Here are some points, one per row:
-0.14  1.67 -1.39 -2.56 -0.53 -1.06  0.40  0.36 -0.49  0.67 -0.37  1.84 -0.54 -0.55  1.37  1.93  2.18 -0.60  2.07  0.80 -0.44 -0.88  0.86 -1.54
 0.28 -0.38 -0.20 -0.22  0.84  0.40  2.40  0.38  1.21 -0.81  2.12 -0.71  0.29  1.75 -1.07 -0.98  0.89  0.00 -0.78 -0.68 -0.26 -0.93  1.36 -1.09
-0.69 -0.31 -0.96  0.80 -0.15 -0.95 -1.53 -0.07  1.34  0.19  1.21  0.46  0.65  0.91  0.78  0.54  0.38  2.72  0.60 -0.02  1.44 -1.08  0.94 -0.18
-1.11  0.58  0.57  0.61 -1.14  1.12  1.63  0.90  0.08  0.87  1.61  0.53 -1.47 -0.39  0.19 -2.32 -0.59 -0.38  0.66 -0.80 -0.50  1.26 -0.13 -0.12
-1.32  0.88 -2.11  0.55 -0.51 -1.68  1.39 -0.22  2.17 -1.17  0.96 -0.38 -0.13 -0.43  0.02 -1.09 -2.27  0.12 -1.00  0.16  0.14 -0.69  0.60 -0.04
 1.29  0.19 -0.07  1.23 -1.80 -1.25  0.61 -0.61  0.83  1.37 -0.33 -0.14  1.80 -1.33 -0.48  0.10 -0.16  0.43 -1.07 -0.58 -0.68  0.64 -0.49 -0.30
 1.57 -0.86  1.29  0.14  0.45 -0.36 -0.18  1.04  1.34  0.08  0.56 -0.88  0.47 -2.03  0.59 -1.29 -1.37  0.28 -0.95 -0.88 -1.23  1.65 -0.48  0.60
 0.24  0.81  3.26 -1.11 -1.16  0.05  0.90  0.23 -0.12  0.05 -0.59 -0.49 -1.91  1.10  1.08  2.26  0.75  0.36 -0.01  0.32  2.03 -0.18 -1.35 -0.26
-0.60 -0.41  1.34 -0.04 -0.21 -1.13  0.69  0.78 -0.04 -0.42 -1.91 -0.55 -1.12 -0.33 -0.21 -0.91  1.97 -0.49 -1.41  0.47  0.93 -1.33 -0.39  0.35
 0.65 -0.22 -1.97 -0.20  1.52  1.26 -0.80  0.21  2.13  0.54 -1.16  0.21 -0.89  0.11 -2.21  0.29 -1.40 -0.13  0.42 -0.16  0.31 -0.81  0.33 -0.28
 0.03  0.87 -0.74  0.75  1.18 -1.77  0.86  2.14 -1.32 -1.30  0.56  0.80  0.95 -0.58 -0.83  0.33 -0.09  1.57 -0.09  0.07  0.36  0.35  1.59  0.90
 0.65 -1.11  0.56  0.47 -0.07  0.93  0.22 -0.70 -0.31  1.31 -0.76  0.91  0.47 -0.10  1.08 -0.75 -0.26 -0.65 -0.48 -0.71  0.24 -1.17  2.51  1.10
-0.79  1.03  2.06  1.54  2.00 -0.66 -1.99 -0.38 -0.44  0.65 -0.07 -0.77 -0.20  0.32  0.40 -0.25  0.88  0.39  0.22  1.70 -1.71 -0.84  0.64 -0.20
 0.34 -2.25 -0.79  0.76 -0.51 -0.76 -1.56  2.00 -0.75 -0.12 -1.51 -0.23  0.49  0.30  0.85  0.59  1.69 -0.60  1.53 -0.14 -1.45 -0.31 -1.43 -0.15
-0.32 -2.35 -0.63 -1.86  1.85  1.07  0.17 -0.82  0.79 -0.21  0.47 -0.22  1.29 -1.97 -0.36  0.04 -1.67  0.92  0.13  0.01 -0.48  0.52 -0.77 -1.30
 0.27 -0.02  1.16 -0.12  0.54 -0.38 -1.10 -1.17 -0.08  0.19 -0.64 -0.25  0.02 -0.14 -0.35 -2.20  0.86 -1.12 -0.27  0.11  0.29  1.49 -0.67  0.76
 0.30  2.17 -1.37  0.39  0.28  0.80  0.31  0.49 -0.62  0.08 -0.39  1.50  0.92  1.23 -0.39  0.44 -0.82  1.34 -2.10  0.23  0.00  0.89  0.20 -1.57
-2.25 -0.32  0.28 -0.70 -0.01  0.45  0.57  0.85  0.68  0.58 -0.33 -0.73 -0.39  0.64  0.16  1.17  1.00 -1.77 -1.71  1.48  0.87  1.68 -1.32  1.05
-0.15 -0.84  0.66 -0.32 -0.22 -0.45 -0.05 -1.04 -1.80  1.01  0.11 -0.22 -1.33  1.55 -0.08 -0.65 -0.42 -1.03 -0.16  2.02 -1.53 -1.79 -1.23  2.14
-0.58 -1.23  2.86 -0.64 -0.39  1.84 -1.56 -0.09  0.18 -1.81  0.40  1.19 -0.43  0.84 -1.86 -2.55 -1.80 -2.20  0.01 -0.44 -0.23 -0.11 -1.10  0.91
 1.33 -1.15 -1.07 -0.05 -0.87  0.71  0.89  0.76 -0.15  2.00  1.74 -1.86 -0.73  0.19 -2.27  0.87 -0.90 -0.83  0.15  0.86  0.65 -0.16  1.20 -0.67
-0.69  1.63  1.45 -0.30 -0.82  1.28 -0.23  0.45 -2.24 -0.37 -0.61 -2.18  0.75 -0.85  2.68  1.39  0.04 -2.50  0.56  0.42  1.19 -1.47  0.25 -0.12
 1.00 -0.60 -0.55 -0.22  0.11  0.61  0.84 -1.38  1.19 -1.52  0.55  0.08 -0.32  1.28  0.49 -0.50 -0.88  0.61  0.04  1.22  0.13  1.30 -0.22  0.37
-0.94  1.66  1.79  0.20 -1.04  0.25  0.22 -0.22  0.09 -0.65 -0.62 -2.27  0.83  0.82 -0.09  2.16 -0.39  1.82  1.10  0.39  0.37 -0.05  0.88 -0.18
-1.69  0.98  0.47  2.03  1.32 -1.08  0.34 -1.96 -1.23  0.74 -0.26  0.25  0.25 -0.25  0.03  0.30  1.93 -1.97  1.35 -1.22  0.44 -1.57 -2.59  1.14
 0.37 -0.77  0.62  0.11  0.42 -0.13 -0.02  0.95 -0.12  2.44 -0.51  1.38  1.90  0.52 -0.42 -1.21 -0.02 -0.55  0.92 -0.94  0.01  0.48 -0.25  0.33
 1.03  2.32 -1.97 -1.05 -1.29  0.51 -0.95  0.56  0.05 -0.05  0.99 -0.08 -0.19 -1.46 -0.10  0.11  2.94  3.36  0.89 -0.41 -0.32  0.23 -0.59  0.08
 1.06 -0.84 -1.30  1.21  0.82  1.60 -1.58 -0.72 -0.75 -0.09  0.13  0.77 -0.22 -0.76 -0.39 -1.27 -2.15  1.35 -1.34  0.52  1.83  1.65 -1.09 -1.64
 0.07  0.27 -0.73 -0.51  0.68 -0.85 -1.88 -0.71  0.92 -0.59  1.07 -0.07 -0.95  0.51 -0.59  0.76 -0.89 -1.77 -1.24 -2.29 -0.13  0.47  1.08 -0.35
-1.02 -1.23 -1.66  0.08 -0.08 -0.08  0.75 -0.20 -1.28 -0.28  0.24 -1.03 -1.01  0.37  0.66  0.56 -1.26  1.65 -0.59 -2.41 -0.75  0.23  0.60 -0.23
-0.13  0.00  0.20 -2.00 -0.69 -1.04  0.38 -1.88 -1.58 -0.93 -1.49  0.26  0.95 -0.37 -0.64  0.26  0.87 -0.19  1.13  0.11  0.88  0.80  0.70 -0.32
 1.70  1.31 -1.75  0.59  0.66 -0.15 -0.05  0.48  0.52 -0.90 -2.26  1.54 -1.17 -0.02  2.81  0.47  1.37  0.26  2.41  0.11 -0.97 -0.17  0.63  0.71
 0.24 -1.47  0.70  0.46 -1.16  0.90 -0.09 -0.41 -0.18 -1.55  1.09  1.35  0.95 -0.87 -0.87  1.40 -0.43 -0.42 -1.00  0.68 -1.42 -0.10 -0.28  0.11
There is one direction along which these points spread out most. Take the direction at right angles to it along which they spread out most. Go by this last direction. Where along it does each point below lie, from 0 to 99? The average is 50, and the first point in the table lies past the average. One standard deviation of the points above along it is 16.
-1.32  0.88 -2.11  0.55 -0.51 -1.68  1.39 -0.22  2.17 -1.17  0.96 -0.38 -0.13 -0.43  0.02 -1.09 -2.27  0.12 -1.00  0.16  0.14 -0.69  0.60 -0.04 >> 62
 1.03  2.32 -1.97 -1.05 -1.29  0.51 -0.95  0.56  0.05 -0.05  0.99 -0.08 -0.19 -1.46 -0.10  0.11  2.94  3.36  0.89 -0.41 -0.32  0.23 -0.59  0.08 >> 86
-0.14  1.67 -1.39 -2.56 -0.53 -1.06  0.40  0.36 -0.49  0.67 -0.37  1.84 -0.54 -0.55  1.37  1.93  2.18 -0.60  2.07  0.80 -0.44 -0.88  0.86 -1.54 >> 74
-0.69 -0.31 -0.96  0.80 -0.15 -0.95 -1.53 -0.07  1.34  0.19  1.21  0.46  0.65  0.91  0.78  0.54  0.38  2.72  0.60 -0.02  1.44 -1.08  0.94 -0.18 >> 72
-0.69  1.63  1.45 -0.30 -0.82  1.28 -0.23  0.45 -2.24 -0.37 -0.61 -2.18  0.75 -0.85  2.68  1.39  0.04 -2.50  0.56  0.42  1.19 -1.47  0.25 -0.12 >> 36
-1.02 -1.23 -1.66  0.08 -0.08 -0.08  0.75 -0.20 -1.28 -0.28  0.24 -1.03 -1.01  0.37  0.66  0.56 -1.26  1.65 -0.59 -2.41 -0.75  0.23  0.60 -0.23 >> 62
-0.58 -1.23  2.86 -0.64 -0.39  1.84 -1.56 -0.09  0.18 -1.81  0.40  1.19 -0.43  0.84 -1.86 -2.55 -1.80 -2.20  0.01 -0.44 -0.23 -0.11 -1.10  0.91 >> 8
-2.25 -0.32  0.28 -0.70 -0.01  0.45  0.57  0.85  0.68  0.58 -0.33 -0.73 -0.39  0.64  0.16  1.17  1.00 -1.77 -1.71  1.48  0.87  1.68 -1.32  1.05 >> 33
-0.94  1.66  1.79  0.20 -1.04  0.25  0.22 -0.22  0.09 -0.65 -0.62 -2.27  0.83  0.82 -0.09  2.16 -0.39  1.82  1.10  0.39  0.37 -0.05  0.88 -0.18 >> 57
 1.29  0.19 -0.07  1.23 -1.80 -1.25  0.61 -0.61  0.83  1.37 -0.33 -0.14  1.80 -1.33 -0.48  0.10 -0.16  0.43 -1.07 -0.58 -0.68  0.64 -0.49 -0.30 >> 56
